Families of rows that turns and mirrors carry onto each other, the same ones carrying the whole set onto itself: the rest of each named row's family, in list order:
12 families of 3 rows:
j_925: [  9   0  -3  10  15  22 -10  18 -10   6  12   9  -5 -13  -8]
j_395: [  7  12  -5  14  15  10 -13   8 -11   4   9  14  -3 -22  -2]
j_786: [ -8  15 -11   1  10  -3 -13  -4   6  -3   5   3  -9  13   0]
j_981: [ 23  15  -2  11   5  15  -7  13   1 -19  10   4   3   4 -22]
j_600: [ -1  21  -3  17  11  17 -12   3 -14   9  11  -8  -8 -13 -12]
j_768: [ 14   9 -15  22   3  25 -13   7   6 -14   5   7  15   9  -6]
j_243: [  7  13   0   0 -13   9 -27   4  -8  -2   7   2  -6  16  -1]
j_442: [ 23   6  -6  20   9  17  -3  13  -5 -13   6   7  10  11 -12]
j_212: [  0   9 -11  15 -10  17 -11  15   2 -14   2   6  18   8  -5]
j_455: [  8  12 -12  12   2  20   2  27  -1  -2   2  -4  10   8  -2]
j_528: [  8  14   0  13  19  18  -9   4 -15   4  13  -3   0 -17 -10]
j_407: [  1  19  -1   2  10   8 -15   0 -16   8   7  -5   9 -15 -14]
j_893: [  7  22 -17  18  -1  24  -1  15  -3  -7   2  13  13  15  -3]
j_855: [ 17   5 -15  27  -4  21 -15   1   5  -6   4   2   3   9  -1]
j_372: [ -2  17 -10  21  17  18 -15  15 -10   1  13   3 -12 -15  -8]
j_440: [ -4  17  -4   3  18  17  -7  14 -19   0  12   3 -16  -6  -6]
j_399: [-10  11   0  -4  15   2 -20  -6  -7 -13   3  12  -6   9  -7]
j_729: [ -6   4  -3   3 -13   9 -21  -6  -1  -3  15   1  -4  17  -4]
j_615: [-16  11 -10   1  -8  10  -7  -5  -2 -12   4   4  -9  12  -7]
j_581: [-10  14  -1   3  -2   7 -25  -7   4   0   5  16  -6  14  -6]
j_682: [ -3  11   2  16  19  12  -7  11 -17  -1  -4   1 -13  -9  -1]
j_44: [  7   2 -19  23   1  21  -1  18  -7  -2   2   3   8  13 -15]
j_815: [ -9  12  -4  11  -2   4 -20  -2   1 -10  11   4 -14  21  -3]
j_958: [  4  15 -10   4  -2  -1 -15  -9  -4  -4   6  -2 -13  17   1]
j_199: [ -5  18   0  14  12  17  -8   6 -21  10  11   7  -4 -13  -2]
j_289: [ -5  19   9  12  10  10 -10   2 -19   0  10   5   1 -18  -8]
j_342: [ 17  12  -4  20  -6  18  -5  15   3 -12   7   5  11  15 -13]
j_85: [ 14  12 -12  22   6  15   7  13   1 -11   7   4  14   9  -7]
j_544: [ 15  13  -4  16  13  10  -2  -1  -8  -1   3  18  -9 -16  -6]
j_82: [ -6  14  -4  -1  -6  -3 -23  -8  -9  -4  10   3  -7  14  -3]
j_393: [-16  16 -13   4   4   0 -17   7  -3 -13   5  -2  -3  19 -11]
j_588: [  8  12  -1   7  23   7  -7   9 -17   7  10  -2  -2 -10  -4]
j_88: [  9   9 -12  22  -2  21  -7  20   2 -10  13  -2   9  13 -17]
j_521: [ 18  24  -9  21  -4  17   5  12  -4 -10   4   9   6  10 -15]
j_889: [-12  22   0  -2  -8   4 -16   0 -10 -10   8   7  -7  15  -1]
j_113: [-12  21  -4  14  -3  11 -21 -15  -4   1   3  12  -1   6 -14]

The rest of the family of j_981: j_243, j_407
The rest of the family of j_82: j_528, j_342
The rest of the family of j_44: j_615, j_682
The rest of the family of j_893: j_786, j_372
The rest of the family of j_768: j_395, j_581
The rest of the family of j_855: j_544, j_113
The rest of the family of j_85: j_815, j_199
The rest of the family of j_958: j_600, j_521

